(in the rows, 128 means zero)
One turn sends every row of this set to another row. A few are shown first. Where does it send the rows asked after them?
Rufav: [128 113 125 134 137 135 164 165 174 124 108 119 124 130  99 128 117 157
 110  99 131 105 131 152 129 117 139 142 129 126]
benal: [138 124 146 116 108 143 147 119 157 158 136 139 134 123 132 106 159 121
 124 136 102 112 109 109 135 103 119 101  95 142]
gepek: [127 145 122 163 129 139 138 136 112 129 145 154 147 143 129 114 143 146
 138 114 100 135  98 125 151 121  80 142 144 145]
pez: [135 108 141 136 151 136 136 147 154 129 101 107 103 137  90 134 128 157
  95 103 141 110 130 140 136 122 147 128 135 121]
Kozok: [119 109 133 142 144 135 160 157 155 116 101 109 121 141  99 132 116 163
 103 102 137 108 135 156 134 121 134 131 129 134]
bif: [106 127 128 129 132 149 106 132 111 124 108 139 128 155 136 124 138 124
 152 130 110 125 108 104 123 147 115 102 138 154]
ves: [135 146 140 149 118 141 110 130 126 142 146 150 123 130 134  97 151 134
 137 112 108 104 105 110 153 113  83 120 150 134]
fiz: [111 143 132 149 140 160 123 132 123 122 132 157 150 153 132 124 127 127
 125 110 113 120  87 110 128 135  95 123 161 146]
sot: [127 140  89 142 119 140 148 127 128 120  95 137 150 143 136  97 145 126
 117 126  94 151 118 127 137 130 115 129 127 140]
gofes: [145 109 125 141 116 128 153 156 181 132 123 151 100 128 100 145 122 172
  93 112 124 115 121 142 137 135 124 124 119 129]
firim: [136 112 139 111 134 157 137 126 151 161 129 130 143 155 120 135 150 118
 125 143  95 130  90 103 122 120 138 111 107 139]
fafed: [121 105 129 146 120 129 155 160 164 119 109 124 108 143 111 133 114 175
 102 111 127  98 137 159 140 129 113 114 123 139]
Zag: [117 135 159 126 127 143 125 113 116 134 130 150 126 114 130 114 155 121
 143 122 127 118 112  96 130 122 119  96 113 157]
Retap: [158 109 124 136 130 127 137 156 171 142 118 132  93 130  90 139 134 168
 100 111 122 120 123 137 142 127 138 138 127 114]
bog: [135 137 111 134  97 131 149 125 142 137 116 136 136 122 143  81 157 128
 127 128  96 122 129 127 148 108 103 114 109 140]
Nik: [128 108 121 135 116 133 157 169 185 125 114 135 112 137 109 134 111 166
 107 109 123  96 130 152 130 129 122 123 127 131]
Daz: [125 129 129 136 115 127 115 134 105 138 126 131 119 134 137 102 160 139
 169 131 101 123 127 116 148 121  99 114 119 149]
muvar: [140 105 139 147 119 125 148 147 164 130 122 139  93 131 101 143 127 179
  88 115 130 110 129 146 147 131 117 111 114 135]
Zusen: [152 103 143 140 137 127 134 147 156 142 119 120  89 135  88 143 137 172
  94 114 130 116 126 139 148 124 135 125 120 122]
vap: [126 123 105 124 139 157 131 128 136 135  99 131 148 166 125 127 139 116
 116 136  94 148  95 111 121 141 135 122 133 137]
Gumuk: [117 118 149 127 145 143 136 134 107 145 137 128 143 147 120 136 151 134
 168 135 106 136 103 110 129 121 122 123 108 158]
noko: [144 116 128 131 141 135 141 154 171 130 104 122 106 124  91 127 128 151
  98  98 136 111 128 137 132 122 151 139 137 114]
fuved: [130 142 164 142 141 151 135 122 126 147 159 151 144 123 119 116 151 127
 131 109 120 114  90 103 141 102 104 128 134 142]
neka: [121 128 148 136 148 158 120 144 125 150 149 130 149 161 123 126 139 129
 152 119 103 109  86 111 134 113 103 133 150 138]
Nebul: [114 139 124 148 131 134 144 121  97 114 120 156 141 128 130 120 148 139
 143 123 113 154 113 114 136 136 107 121 116 164]

Nebul goes to Daz
Zusen goes to pez
ves goes to fuved
Now these:
Rufav goes to Nik
sot goes to bog

One turn sends every row of this set to another row. A few are shown first. Where does it send the rows asked after them?
fivon: [142 117 146 132 108 135 117  92 112 117 146 128 115 130 148 133]
vos: [136 122 133 116 125 157 129 114 101 127 123 107 142 121 127 148]
Buke: [122 142 146 122 106 102 105 136  87 101 118 119 132 130 111 131]
Pum: [139 126 170 137 126 147 100 152 115  90 117 105 135 162 136 126]
daraf: [119 137 150 164 149 111  99 111 121 106 139  95 135 122 149 135]
vamo: [107  92 120 132 128 119  95 125 100  99 106 134 135 136 139 158]
Noze: [104 141 118 151 145  97 109 114 103 104 137 118 148 152 124 128]
suv: [122 140 150 148 146  97 124 128 139  90 131 139 142 154 145 102]
zaluv: [110 121 125  99 141 127 134 136  87 109 104 127 129 146 148 142]
muba: [155 127 135 174 149 115 109 122 100 133 124 136 120 138 147 124]
bobit: [130 117 142 104 123 126 127 111 121 111 114 161 148 166 141 116]
korap: [114 135 161 116 135  95 106 150 101  95  92 121 133 127 148 126]
dop: [124 110 156 144 148 136  87 144 130  92 114  97 145 132 142 151]
Rur: [177 117 145 143 144 125 108 129 128 131 124 146 140 146 131 117]
Num: [133 149 151 123 144 138 127 131 133 101 132 127 151 175 130 111]
rap: [121 101 166 132 133 136  98 140 118  94  90 130 129 138 167 142]
zopo: [145 113 174 116 127 140 117 108 140 113 117 138 136 136 166 123]
doz: [130 117 149 105 152 150 132 131 118 119  97 113 143 122 161 140]
Zib: [123 150 137 131 112 101 108 135  89 106 114 118 140 124 108 125]
gud: [145 134 130 169 173 123 110 134 124 127 118 141 140 144 138 131]
buzov: [121 132 150 172 128 105 110 101 128 107 142 125 151 131 128 119]
gifav: [121 125 121  97 139 127 140 136  94 112 101 133 130 142 149 130]
nuvo: [125 149 151 115 140 129 127 154  99  96 118 103 115 144 146 129]
dimot: [130  99 141 148 128 129 128  83 123 123 141 132 148 134 148 127]
lol: [107 137 147 135 164 102 109 129 131 100 108 128 169 158 142 118]
dafam: [133 142 165 139 124 124  98 129 113 113 111  98 153 103 120 135]
dez: [140 126 126 173 163 109 109 125 106 131 112 146 132 140 146 130]
Sutaf: [116 109 148 114 120 123 103 116 103 119  99 125 164 113 121 152]
kul: [165 114 150 163 145 111 103 122 110 134 115 140 126 132 154 117]
seme: [121 111 140 122 122 123 107 109 102 126  98 121 162 104 126 147]
neso: [116 105 142 144 128  99  99  91 110 115 121 129 132 113 160 139]
Bev: [132 156 145 115 141 128 132 155 105  99 113 109 120 142 143 118]
Pemag: [114 137 143 161 134  88 113 114 128  96 132 140 150 143 131 109]
sazel: [123 110 153 165 131 115 112  88 129 117 134 126 157 122 143 126]
muki: [131 138 174 129 120 126  96 134 114 107 113 101 149 112 119 140]
Zanir: [122 107 134 124 106 130 109 134  86  97 108 142 125 166 133 133]
Neb: [130 130 137 132 144 111 140 123 133  96 138 143 133 165 151 102]
duv: [126 123 139 113 126 158 124 119 101 121 125 107 146 129 120 156]
nibi: [130 120 140 142 121 157 108 135 106  96 133 110 109 144 138 152]
Tono: [172 108 140 148 134 112 107 120 110 135 120 151 132 142 139 115]
vidav: [152 129 120 153 162 124 114 132 125 129 123 153 145 153 123 129]
Laver: [163 116 135 142 158 120 108 132 134 129 113 156 152 147 130 123]
dav: [119 116 154 107 155 150 126 134 115 115 100 109 146 127 156 150]
Ladid: [118 145 152 120 138  94 110 151 106  98  88 124 140 125 143 117]
Turo: [126 116 124 136 121 131  98 137  98  95 133 109 141 160 107 143]
gevep: [132 107 140 124 146 122 141 110 135 107 129 145 139 156 166 110]
Subu: [117  98 149 126 133 110  88 143 109  93  89 128 161 153 136 133]
sopok: [138 104 147 136 140 139 138  97 135 117 140 130 140 144 163 120]

Neb goes to gevep
zopo goes to fivon
Now these:
duv goes to Sutaf
Rur goes to Tono
dop goes to Turo
Ladid goes to Bev

One turn sends every row of this set to another row. A few are shown first. Where does it send the rows asked after them?
Domaz: [122 139 128 173  91 103 137 155 137 162 107 148  86 122  97 151 118 178
 115 142 149 135 178 122]
sivag: [113 128 132 135 122 106 170 169 155 153 109 160  66 124 133 127 127 170
 134 128 116 143 160 124]
sotim: [128 130 137 146 109 103 146 108 133 164 126 136 115  82  98 147 134 149
 149 137 125 146 126 117]
Piror: [168 161 134 140 103 113 158 129 120 171 121 128  84 137 118 132 136 175
 148 131 137 106 152 146]
tilep: [144 149 140 155 141 128 126 143 138 141 147 125 106  91  94 140 129 152
 142 158 123 126 124 120]
mobiz: [141 144 123 193  87  99 187 147 129 158 110 132  85 125 124 143 131 150
 130 140 135 118 138 138]
moma: [136 143 150 161  79 149 165 163 140 146 106  99  79 124 130 135 123 157
 142 135 124 136 155 127]
moser: [157 147 151 153 105  70 121 145 147 154 105 130 109 128 122 127 162 119
 135 126 125 126 144  99]
mezu: [143 127 182 158  98 126 126 148 137 147 126 149  72  91 122 137 158 147
 131 101 122 106 139 111]
nesed: [136 159 139 165 118  91 168 138 136 132  91 141  72 140 109 147 166 154
 133 154 139 106 142 127]
gesoz: [115 186 139 155 105 122 148 160 125 166  98 145  66 134 105 123 127 141
 119 117 122 101 139 110]
Zufet: [142 142 136 150 109 116 100 141 135 170 148 125  99 110 101 107 154 122
 140 129 117 116 146 108]
regas: [126 124 120 175  84 121 104 144 146 142 134 122 105  96 124 137 137 166
 121 129 120 115 127  91]
dalu: [137 144 152 151  78  96  86 141 129 151 115 133  81  85 123 149 135 145
 138 133 109 133 137 112]
Bag: [135 146 116 138 122 126 163 158 115 145 141 146  69 136 147 138 130 151
 130 145 138 127 164 122]
nepur: [125 156 128 163 123  97 106 148 134 149 135 139  81  98 143 128 129 119
 140 116 110 127 121  99]
pidut: [121 121 148 158  98 120 112 132 164 177 123 126  91 120 120 142 133 159
 136 164  94 100 147  93]
zav: [145 150 156 162 124 117 130 155 139 118 137 155  78  93 117 142 151 131
 124 140 107 105 121 130]
letus: [129 149 148 160 125 115 176 153 137 147  99  87  78 127 107 139 130 169
 126 154 124 113 141 104]
Dufaf: [117 128 113 139  93  96 114 143 130 144 102 157  77 112 128 132 145 165
 137 154  86 130 124 106]
sekop: [129 134 160 124  97 104 177 152 150 176  91 130  85 121 108 146 114 155
 124 150 105 132 142 117]
mez: [108 121 142 163 100 112 151 131 131 151 129 138  88  78 122 131 149 160
 139  93 128 137 139 102]
gima: [107 160 134 174 111  89 134 147 167 142 134 108  98 117 117 121 153 142
 128 132  94 109 159 107]
gopif: [132 121 122 172  98  89 115 108 149 144 142 129  98 109 112 133 147 136
 131 128  97 113 135 131]
Fenez: [143 135 131 160 124  88  99 163 125 153 115 130  76 130 117 123 133 171
 147 113 123 140 132  90]
viru: [148 142 151 140 126 120 144 150 155 158 100 157  71 148 121 131 152 178
 151 129 149 115 160 122]
kadi: [128 156 154 136  84 123 158 146 138 155 118 153  66 146 125 168 110 138
 135 131 114 132 145 135]
tus: [143 145 111 134 109 125 156 127 157 139 100 133 111 140 119 122 117 164
 117 127 109 116 134 136]
zafe: [148 116 144 160 131 112 146 145 124 159 111 123  64 135 112 124 124 124
 120 159 114 121 174 135]
kula: [139 147 145 152 108 114 142 124 137 143  71 124  73 113 167 141 129 151
 141 131 133 126 163 119]

regas goes to dalu
viru goes to nesed
Now these:
mezu goes to zav
moma goes to kadi
zafe goes to tus
pidut goes to Dufaf

One turn sends every row of this set to another row. A few are shown first. Where does it send the rows asked after them?
rin: [104 122 139 128 164 126 145 141 131 115 118 128 114]
rer: [129 146 131 107 101 132 125 144 112 101 121 122 111]
dugo: [153 140 121 124  98 130 129 106 145 129 130 126 153]
napo: [123 133 145 131 157 138 153 146 135 113 117 116 112]
vufe: [121 132 127  99 113 120 119 138 102 105 121 131 106]
dena: [130 108 127 142 102 115 126 101 105 139 118 137 151]
gup: [160 143 125 130 144 126 136 100 125 118 110 128  93]
Vite: [148 130 123 147 108 119 159 156 125 121 119 112 124]
lumi: [117 143 146 116 109 119 135  78 128 128 120 123 124]
bil: [108 115 111 150 109 100 141 150 131 121 122 132 136]
tez: [146 111 128 135 163 123 133 109 122 107 119 118 104]
Gom: [100 131 124 144 146 137 146 156 134 123 119 125 136]
bezo: [103 134 139 138 150 134 146 147 145 109 118 124 124]
lofed: [124 129 113  99 111 127 128 100 112 155 109 117 123]
navo: [107 140 124 109 100 123 116 142 116 100 122 131 118]
Lep: [126 134 132 137 151 144 157 158 124 126 117 116 123]
Dafa: [122 146 148 116 107 122 137  80 127 128 119 120 123]
pabi: [110 118 126 131 162 129 147 151 116 129 118 129 122]
govem: [134 161 119 151 118 132 129 107 156 107 112 130 121]
pela: [114 130 112 136 143 106 116  94 135 114 113 150 110]
Sufo: [130 144 115 108  98 139 133 108 123 150 109 107 128]
motum: [166 121 124 106 121 121 131  99 119 139 128 130 133]
Lali: [143 122 131 148  90 129 133 107 112 135 117 126 155]
Pemo: [143 120 118 163 136 135 112 140 131 145 120 132 111]
Nup: [138 118 116 164 138 132 110 139 132 147 121 135 113]
fevo: [145 138 128 156 135 141 137 119 150  98 121 105 124]
Kizop: [121 143 147 113 111 119 136  77 124 130 118 123 122]
zikip: [130 118 114 116 114 109 117  97 134 135 131 145 150]
gar: [108 137 109 110  98 129 122 103 126 150 113 118 135]
vipig: [153 112 134 137 103 125 136 104  97 140 115 127 140]
fali: [140 121 117 166 133 135 110 140 135 144 120 134 114]
sof: [136 102 117 131 131  99 150 145 105 129 118 128 111]
nati: [107 114 118 152 146 116 119 109 147  99 124 128 129]

motum goes to zikip
gup goes to pela
Now these:
navo goes to rer
dena goes to Lali
Dafa goes to Kizop
Pemo goes to Nup
pabi goes to Gom
Vite goes to sof
Sufo goes to lofed
fevo goes to tez
bezo goes to napo

One turn sends every row of this set to another row. A few are shown first. Where does it send the rows asked after them?
laful: [115 129  88 133 149 138 101 143 127 103 153 128 143 134 102 131 161 124
 128 135 153 114 134 134 115 117 120 131 137 115 105 107 124 148]
luse: [129 134 112 113 167 133 154 157 155 144 118 119 118 135 125 152 120 121
 135 113 133  98 136 119 134 128  95 129 127 136 118 137 128 100]
Zege: [118 103 134 118 117 152 128 121 135 174 121 160 126 114 131 101 125 116
 123 147 133 122 141 136 107 157 120 116 140 139 152 118 129 127]
Gipo: [121 145 109 101 142 120 105 148 135 148 129 163 108 116 124 144 129 101
 112 144 117 111 142 120 129 109 109 131 119 139 124 116 140 119]
salu: [ 96 122 129 131 160 139 128 143 106 120 106 131 141 112 119 159 117 127
 135 119 110 122 128 160 126 136 123  94 153 119 148 129 121 115]
nefab: [106 126 135 133 159 148 133 146 106 111 109 125 136 113 118 152 118 122
 143 115 104 132 128 158 135 141 124 100 149 117 146 128 115 111]
fipos: [148  91 115 120 113 127  96 108 144 114 157 150 124 116 143 142 126 140
 132 140 128 112 133 135 119 133  98 119 114 125 120 100 138 150]
Buk: [153 138 114 136 132  96 135 137 114 111 129 104 109 136 149 131 139 134
 109 128 136  98 135 131 103 149 138 149 124 143 110 114 137 115]
Mabu: [146  85 107 147 141 128 140 108 143 115 131 112 126 161 136 133 100 138
 147 111 127  93 117 131 122 142 116 121 120 133 111 112 151 133]
Sibo: [125 150 113  82 130 151 126 141 107 128 122 140 131 140 134 131 113 105
 126 126 115 111 134 112 110 155 138  94 119 125 161 138 140 145]
tino: [104 130 132 139 160 140 127 144  98 119 112 133 144 104 115 149 121 128
 140 122 111 133 132 157 128 135 125  99 149 123 135 136 127 106]
Davo: [119 131 100 119 170 128 162 158 151 131 115 116 123 140 118 148 120 104
 123 106 126 101 137 127 136 125 102 124 125 148 120 132 125 115]
Seni: [148 104 153 121 115 126 123 101 132 115 118 136 120 126 137  98 126 123
 126  97 118 140 127 109 112 122 110 114 160 131 114 111 113 112]
Pigu: [111 117 137 135 136 145 173 122 142 162 105 118 138 137 111 107 104 115
 134 111 126 107 124 139 112 157 123 119 132 111 135 117 113 152]
raliz: [151 105 152 126 112 129 125  96 132 113 115 139 127 124 135 108 142 122
 130 105 125 141 131 106 104 123 116 121 163 133 114 111 123 110]
diza: [117 106 145 121 104 156 122 133 132 166 130 162 126 111 126 108 127 109
 120 141 136 128 139 137 111 154 115 120 146 113 147 110 127 129]
tel: [123 160 117  81 127 148 131 150 111 128 123 128 134 137 132 129 123 101
 125 133 116 116 128 107 101 153 135 100 121 121 152 134 149 142]
fol: [124 124  88 140 151 139 102 148 141 103 149 123 142 142 101 127 162 130
 132 128 143 113 134 126 118 116 124 129 143 103 110 101 124 139]
Duris: [103 129 130 139 162 143 133 152 102 121 111 127 140 101 115 153 123 124
 132 115 110 126 134 157 128 132 126 104 149 108 139 129 127 111]
sepe: [151 150 122 139 133  98 132 137 117 115 131 109 107 139 149 129 146 137
 117 132 138 105 138 126 105 159 140 143 116 141 110 117 137 120]
zot: [150 102 148 119 119 130 123  94 123 116 111 132 135 122 141 103 127 116
 130 109 119 142 124 114 104 128 112 110 169 126 115 112 116 113]
vevaz: [146 145 110 137 137 107 133 136 108 115 128 106 118 138 145 128 142 126
 116 132 142  90 131 132 111 163 143 146 120 145 105 120 135 112]
Pesus: [130  90 113 130 121 126  97 110 147 112 150 148 123 115 147 131 117 141
 136 126 134 113 139 135 122 138  91 123 109 131 124  88 126 136]
Dugik: [145 143 122 137 137 105 131 135 124 120 130 105 113 138 144 136 145 134
 106 135 148  88 132 131 102 158 138 143 125 142 106 120 139 115]
Rimor: [129  91 101 134 122 125 137 113 141 121 134 120 121 169 134 129  94 147
 145 114 129  92 118 122 125 144 109 130 112 131 116 102 142 132]
pezu: [147 109 146 115 114 129 123  95 125 111 103 129 127 127 136 107 124 121
 131 106 122 138 125 110 107 129 119 120 170 133 115 105 111 111]
suden: [106 106 126 125 141 151 168 110 143 168 103 135 143 136 105 118 115 130
 129 120 126 110 130 139 119 154 119 116 134 115 132 123 107 148]
Torun: [125 129  89 137 155 138 101 142 136 113 162 124 136 138  99 120 156 127
 125 134 148 106 137 134 117 116 120 126 137 108 103 113 125 144]
Mel: [126 157 112  82 124 157 131 144 115 123 116 130 145 135 127 135 122 109
 126 131 117 110 128 103 106 153 141 102 118 127 153 136 144 145]
kal: [130 123 111 164  90 156 146 111 131 120 129 114 132 143 126 118 125 125
 118 133 106 130 143 114 140 114 124 107 130 131 145 113 113 164]
nopar: [130 119 119 164  86 148 147 114 145 125 126 114 134 145 129 120 125 129
 113 126 102 117 131 106 133 107 123 109 129 127 145 110 119 158]
buvos: [116 151 115 112 153 136 106 149 153 152 132 149 102 116 124 140 127 113
 126 147 119 109 141 118 133 110 105 128 111 137 126 119 146 129]
gido: [136 123 115 163  92 148 154 109 142 121 129 110 134 141 119 113 136 129
 124 129  95 119 133 112 135 112 129 112 127 130 136 115 119 161]
fufeg: [127 156 120  86 122 153 124 142 108 125 117 137 133 140 133 138 114 104
 135 132 116 120 130 107 104 144 138 105 121 122 167 129 140 145]
Supap: [122 123  85 138 151 136 102 139 138 100 156 123 138 147 106 126 159 120
 120 131 138 118 137 127 117 113 118 125 135 105 105 100 126 144]
mal: [133 116 116 158  90 159 152 111 129 123 125 110 132 139 128 120 124 129
 111 131 101 123 134 115 134 115 131 108 132 127 143 116 125 169]

tel goes to Buk
Torun goes to nopar
vevaz goes to raliz
Now these:
pezu goes to tino
Gipo goes to Mabu
Zege goes to luse

